In the data rows, the value 128 means zero.
Here are some points, each followed by its number:
[165 145 143 170 206 171 186 175 151 127 102  90  77 104 108 119 146 130
 115 129 109  72 111 108 104 117 121  82  28  63  53  92 157 156 163 222
 182 194 184 144 124 140 108  98  78  72  77  67  81 103 124  91 106 130
 102 105 144 146 126 160 146 173 139 148] 0
[101 174 119 167 170  86 109  96 104  88 109 135 100 130 152  76  76 107
  71 170 209 218 214 239 144 166 124 135 102 120 124 126 208 134 127 174
 156 106 106 127  83  66 208 175 161 142 158 153 159 177 113 107 124  88
  52 128 117 118 169 141 122 158 131  96] 1
[133 171 157 168  65  40  52 112 139 116  32 167 163 147 255 216 156 128
  41  61 147 122  95 141 163 185 177 231 181 100 154  69 212  59  73 159
 187  52  77  85   0   0 115  74 101 142 144 157 159 150 147 212 236 227
 149 215 181 224 195 157 209 255 153  32] 2
[ 98  58 122 125 152 164 144 143 169 207 171 128 148 152  80 126 161 109
 105 143  53  70 114  98 157 124 149 112  95  75  78 104  31 142 139 132
 113 145 138 119 141 185 157 152 168 161 127  73  76  85 116  84 134 123
 162 118 133 103 125 152 142  76  97  88] 3
[ 78 120 135 144 168  85  88  96  59 131 172 158 140 181 100 174 184 181
 190 143 170 154 160 212 206 212 168 152 217 189 156 158 163 120  74 110
 105  99 125  99 150 157 171 145 187 159 101 136 128 110  93 125  94 148
 113 131 166 169 170 119 157 146  82 178] 4
[ 70 130   5 187 180 169  76  35  77  76  49  70  91 206 187  24 154 202
 135 146  83  96 157 129 159  92   5  81 103 116 109 158  94 181 185 129
 137 128 130 255 133 163 122 232 126  43  99  59  49  98 112  97 142  60
 167 115  78 139  83 114 119  43 102 103] 5
[128 120  75 177 180 133  95 104  90 125  58 130  70 114 167  81 102 101
  68 154  56  89 134 111 135 160 130 137  93  59  67  68 112  50 106 132
  98 144 117 117  36   9  65 135 139 126 199 222 186 157 123 100 200 164
 242 206 105 147 132 158 194 239 145 122] 6
[128 117 143 115 131 124  88 102 160 133 142  94  94  79  98 110 137 144
 154 152 101  99 134  91  79  64 132  95  98 149 101 123  27 100 118  85
  75  99 114 110 159 137 126 119 118 122 105  96  96 116  93  88  98 113
 119 131 146 132 127 166 128  57 100 143] 7
[ 59 102  36 147 121 185 154 156 183 138 115 114 155 213 232  93 196 176
  97  92   0   0  33  49 111  79  51 158 168 116 132 123  74 113 132  77
 160 122 132 223 127 108 108 166 133 105 184 125 117 123 127  63 120  97
 191 178 141 167 142 148 109  21 108  61] 8
[ 85  99 136 144 148 106 108 116 121 130 159 153 122 148 143 101 150 137
 117 123  99  41  49  62  57  59 107 118  91 109 121  72  47  58  57  60
 101 115 154 153 139 152 176 109 128 185 140 139 140 123  90  88  64 104
  75  77  82  81  81 139 103  99  79 100] 9
[ 69 144 102 144 102  42  60  78  75 190 113 148 148 205 220  68  88 134
 106 105 133 146  89 164 147  90  42  75 127  35 105  50  13 114  61  43
  83 126 113 221 183 186 193 147 155 144 191 127 137 185 168 175 156 141
 154 146 126 149 203 105 160  66  96  26] 10
[ 76 109  10 105 143 111  96 145 105 142 184 103  50  60   0 154 155 119
 149 148  95 122 135 176 154 154 144 146 206 178 152 149 149 135 116 155
 116  72 155  97 131 189 148 166 130  68  91 150 153 118 114  76 130 116
 179 150 117 134 118  57 145 161 112 215] 11
[123 154 160 129 180 136 132 137 140 126 104 115 116 136 163 162 168 142
 127 130 100 115 133 147 149 125 110  70  40  49  62  72  85  74  65 103
  75 134 124 153 140 142 121 125 101 101  83 103  83 121 121 149 184 163
 131 130 110 124 129 152 127 135 114 124] 12
[ 99 137  90 111 141  79  71  89  95 112 107 133 113 141 130 118 124 120
 102 114 131 130 147 149 147 132 113 150 116 141 149 148 134  61  58  56
  35  44  57  72  19  41 121 145 143 153 151 164 182 173 147 171 175  94
  90 109  90  84 136 172 139 130 125 117] 13
[148 155  52 158  99 186 185 176 157 132 103  68 133 138 172  94 130 126
 107 109  31 103 148 180 176 111  78  81 107 129 175 169 125 204 163 118
 132 105 101 152 112 121 100 150 122  95 169  97 113 177 171 148 167 101
 125  99  65 140 130 125 172 113 190 155] 14
[153 199 138 165 176  56 113 138 141 157 116 163 139 116 190 159 144 149
 134 140 134 107 120 140 115 153 159 167 146 131 113 103 104  47  53 133
 106 112 128 100  42  17 109  65  82 109 154 135 139 143  81  98 159 128
 143 199 172 197 217 164 147 135 114  78] 15
[122  65 149  15   0 118 161 112 139  77 184  99 131  81  11 106  85 102
 124 101 151 161 141  79  74  95 109 100  87 122 112 124  81 139 138  62
 151 192 111  79 143 137  92  91 136 168 111  91  91  68 151 129 110 178
 163 162 190 102 121 122  42 113 137 145] 16
[161 156 175 126 144 139  97 120 158 152 150 117 137 138 153 192 211 187
 184 177  74  75 105  97 110  77 138 104  96 102 105 107  71 119 135 139
 138 145 158 145 118 131  84 105 100 125 111  66  43 100 117  87 117 183
 179 130 146 136  90 171 156 109 175 199] 17
[ 92 115  65 115 149  98  95 120 141 134  98  86 109 133 175 153 179 170
 165 212 176 177 177 187 135 123 144 132  87 146 125  97  87 109  93  71
  63  66  71 112 138 173 181 198 131 116 125 106 128 158 126 116 108  44
  60  63  61 117 130 141 124  92  90  65] 18
[165 234 162 201 202 105 130 132  94 118  84 166 136 165 184 134  75  55
  38  78 132 145 166 197 144 172 158 163 161 168 187 174 204 106  89 140
 154 171 181 178 148  67 172 131 135 131 174 182 209 170 131 142 174  95
  98 147 139 163 226 159 146 162 112  81] 19
[113  73 138  24  17 126 166 123  87 105 209 154 195 150  57 176 143 131
 130 108 128 119  47  57  53 113 138 145 213 175 171 184 132 119 147 147
 147 191 112  74 140 144  95 124 157 117  76 113 109  84 135 144 117 133
 105  90  56   0  11  39   0  86 118 214] 20
[144 178 146 110 190  95 139 136 180 194 182 166 136 139 148 161 135 116
 115 113 136 145 158 168 126 138 135 115  72 122 109 123 160 103  99 153
 113 150 149 120 122 107 130  92  92 117 116 171 160 158 136 175 152 176
 119 129 139 113 170 204 177 214 165 157] 21
[ 69   0 121  41  38 172 143 129 134 135 180 189 202 162 156 182 145 128
 164 143 180 169 127  75 108 110 146 146 164 142 113  99 105 115 146 144
 133 130 120  67 136 154  61  70 123 174 149 170 175 119 128 119  78 121
 105  82 119  97  78 134 153 171 162 133] 22
New points follow, each followed by the numbers of its five nearest points above by angle, nearest first.
[141 110  52 156 154 160 134 128 127 149  71  78  86 149 151  84 151 183
 167 201 126 108 127 129 149 113 125 155 151 153 155 125  64 142 129  81
 122 111 107 167 131 122 103 162 123  76 138  99  99 118 128 110 128  76
 142 111  86 123 106 110 137  70 107  94] 5 18 8 14 7
[108 124 107 172 198 179 170 179 188 172 150 111 119 147 135 136 180 168
 142 167  67  77  87  89 101  89 102 159 181 216 195 206 124 159  98  51
  61  33  76 137 142 143 183 200 167 140 158  95  85 106 106  97 154 125
 203 179 139 166 161 170 195 114 161 135] 8 14 3 7 11
[150 128 125  74 123  95 118 128 146 148 130 135 117 136 157 149 129 160
 161 149 146 160 130 109 107 104 141 135 119 174 175 170 170 182 108 106
  93  86  66  88  83  73  99 106  97 135 102  81  91 117  96 107 120 105
  99  97  89 109 110 122 118 132 132 144] 13 18 20 22 7
[ 92 168 152 233 141  48  40 104  67  75   0 138 109 102 255 190 107 151
 128 146 239 195 120 168 154 168 167 161 132  60 134  97 213 122  87 179
 153  62  85 107  72  33 151  89  88 109 129 135 172 161 145 223 207 136
  78 114 107 193 205 140 237 205  96   5] 2 1 15 19 13
[176 207 191 170 153  87 116 115 120 146 157  96  86 121  40  72  34  91
  73  65  99 136 104 137  95  82 122 114 171 190 153 134  87 100  73 129
 141 114 144 104 108 111 142 108 114 117  97 102 101 139 152 165 147 135
 114 111 132 132 193 141 187 100 139 198] 19 7 21 15 13
[108 104  80  81 115  80 136 150 176 142 126 138  80  98 105 132 105 135
 113 121 166 163 147 161 108 149 130 142 140 156 126 122 144  56  66  97
 107 146 182 152 124  88 145 105 109 100  99 102  94  97  80 124 131 138
 104 149 122 131 142 112 120 165  81 120] 15 11 21 16 4
[135  52  87  16  39 135 153 108  78  45 188 133 137 110   0 137 153 190
 200 163 172 138 107  87  56 124 113 131 156 196 176 187 163 173 191 139
 198 198 155  80 100 119  40  78 130 159 129 229 247 190 213 160  80  77
  77  65 125  46  72  85  66 165 169 211] 20 22 16 11 13
[119 147 151 104 126  74  67  85 120 120  95  92  60  61 132 102  92 107
 108 114  91  98 120 134 122 133 181 145 125 131 154 101  96  88 103 101
 129 143 132 124 109 104 137 118 151 216 210 186 170 147  98  75  71 102
  82  87  94  81  97 138 111 113 133  90] 9 13 6 1 7
[133 192 184 133 173  63 127 148 103 133 111 117  79 111  97 133  67  75
 104  60 114 136 122 192 152 175 152 113 133 111 137 158 158 185  72 136
 100  98 154 155 249 255 246 135 165 143 104 147 140 105 136 190  82 152
 121 115 167 176 223 116 147 119 118 139] 19 4 10 1 11
[213 149 255 115 145 124 140 158 145 154 169 132  85  64  67 154  91 101
 150 101 178 169 129 107 110 159 240 176 135 154 163 172 226 197 197 213
 136 160 121  45 126 132 119   4  96 231 102 145 174 138 138 198 109 220
 107 114 189 153 155 179 152 219 132 172] 21 2 19 0 16
[ 98  79 133 200 123 203 178 151 100  75 146 147 188 134  84 148  81  70
  87  81 154 122  95 112 120 154 185 118 116 145 115 147 149 159 171 170
 148 149 166 131 133 151 100 155 125  89 115 129 102 133 163 180 126 106
  66  78  52  80  62 111 110  96 100 155] 20 0 22 14 3
[152 188 187 140 135  74  72  67 125 134 131 148 172 195 211 127 148 178
 190 172 175 165 159 137 163 117 124 157 140 108 137 126 102 188 180 119
 117 107  88 145 154 196 166 125 120 141 123  49  67 122 106 122 123 160
 144 144 162 143 128 132 104  30 113 107] 10 17 5 4 18
[117  66  79 101   0 157 158 104 115 102 107 120 161 129  96  54  73 107
 105  88 192 175 139 161 162 221 144 190 213 175 164 141 180 120 136 111
 156 138 137 194 152 162 116 141  89  81  95 156 180 111 133 159  90  69
  76 107 119 106  83  86 113 165 146 152] 20 22 11 1 16
[140 138 133 178 149 147 137 100 142 146 117  70 120 115 121  83 142 162
 136 175  98 118 158 145 136  78  77  65 106 119 139 159  72 140 144 101
 109  86  93 150 120 119 124 173  94  87 123  75  52 133 119  95 163 128
 187 161 117 109 108 105 135  53 147 113] 5 7 14 17 12
[149 162 190 169 233 105 146 148 132 138 131 162 109  90 135 141  94  74
 100 138 202 204 230 212 168 208 236 152 101 126  91 125 142 107 108 178
  90 162 149  83 132 128 166 160 164 190 166 142 138 125  97 125 185 160
 118 115 121  78  91 112  90 116  78 120] 1 19 21 4 18
[165 105 123 128 123 120 136 144 106 157 109  96  96 171 167  81  99  96
  75 105  69  80 102 109 120  65  72  71 137  61  82  56  11  77 114  77
  80 103  78 153  94 123  81  82 123 149 141 117 132 209 162 136 140 134
 117 123 162 169 161 111 162  81 132 123] 10 8 12 9 7
[137  95 132 176 140 209 168 114 116  98 123 164 184 165 163 145 120 138
 155 127 161 170 162 141 145 162  83 101 115 134 143 174 210 206 187 151
 126 104 129 125 115 174 105 154 163 144 133 141 130  90 109 149  74  66
  79  75  76 110  62  94 121 149 113 138] 22 5 14 1 20
[125  97 140 169 165  82 113 113 121 130 107 104  84 101 143 112 116 100
 105 103 106 110 153 116 131  79 117 122 120 135 152 157 116 143 162 149
 103  89  89  94 101 118 142 101 110 151 146 143 175 165 120 109 160 137
 137 169 167 152 168 172 149 108  90  78] 15 13 6 2 19
[168 155 255 160 170 125 126 116  78  95 115  99  67   5  57 174  74  71
 122  83 183 213 175 160 134 139 175 121  91 135 129 147 184  86  99 169
  99 169 185  74 152 159 137  93 174 255 174 212 189 126 125 139 131 188
 119 121 188  98 114 122  86 158  87 143] 19 1 21 16 4
[158 178 134 129 117  17  85 146 177 150 131 141 103 124 179 133 128 147
  95  95 126 135 128 172 180 171 139 103  77 102 126 109 168 120  93 123
 146 144 145 162 121 108 196 133 116 121 106 119 148 192 194 201 205 186
 150 170 121 177 212 185 197 219 154 128] 21 2 19 15 10
[153 173  98 171 187 131 135 153 181 200 167 166 164 170 183 105 121 108
 106 119  74  98 118 126 135 119 153 158 142 149 140 114  96 127 136 141
 103  97 112 128  87  87 127 136  76  59  99  73  60 103  80  91  95  63
 134 151 131 158 144  89  87  50  75  76] 8 15 3 5 7
[120 139  86 116 142 103 120 149 181 188 116 107  73  87 136 111 161 166
 116  97  66  77 118 127 155  90  81 113  95 112 112  96  26 102 102 119
 144 178 177 220 177 159 164 151 115 124 165 162 170 198 162 145 159 136
 144 156 127 136 135 140 126  93 145  90] 10 8 12 9 3
[ 59 102  50  99 154 122 137 132 133 136 106 122 102 145 125 102 112 106
  73  84 101  96 123 126  92 112 108 115 122 156 160 154 144 106  97  86
  61 106 118 122  87  91 139 107  89 104  96  76  89  95  71 128 157 148
 159 162 131 122 136 139 113 128  91 107] 13 8 5 7 15
[142 144 120 124  42 163 126 111  77  54 126 181 226 166 193 190 151 160
 220 196 255 218 163 115 121 130 141 151 122  90  95 113 154 109 184 177
 175 158 154  98 147 149 118 144 140 117 145 152 169 128 148 142 109  76
  77 124 134 137 120 150 115 167 197 156] 22 1 20 4 18
[ 71 115  81 148 161 124 104 107  88  71  34  31  41  80 117  91 138 143
 131 163 134 149 152 177 153 126  91 114  86  92  87  95  87 120 127 108
 110 102 138 141 130 138 161 145 160 147 135  99  82  85  81  86 130 133
 133 134 118 102 104 121 103  78 105  67] 5 18 7 12 1
[122  96 125  79  77 173 177 123 130 141  88 135 128 104 132  55  74  86
  65 147 125 135 144 117 100 173 152 152 142 112 152 127 225 129 168 102
  94 139  70 154  96  69  97 137 115  94 139 168 199 201 204 183 193 130
 141 173 135 124 108 106  43 144 111  53] 6 13 2 19 1
[ 85 103  77 119  86 204 199 153 140 115 193 211 248 179 160 157 143 173
 209 162 203 170 121 111 130 145 109 168 190 143 170 157 149 162 166 114
 153 182 151 158 166 208 107 199 182  83 127 144 134 118 191 175 182 162
 181 125 121  72  46  59  87 127 183 151] 20 22 4 16 8
[144 173 102  81 107  83  96  88 106 155 153 157 112 142  85 136 132 154
 179 167 189 181 143 161 145 124  57 134 170 150 170 180 168 137 105 108
 123 147 157 136 156 157  97  74  77  77 119 164 171 117 125 121 113 159
 172 137 148 133 125 125 148 214 160 211] 11 4 21 22 20
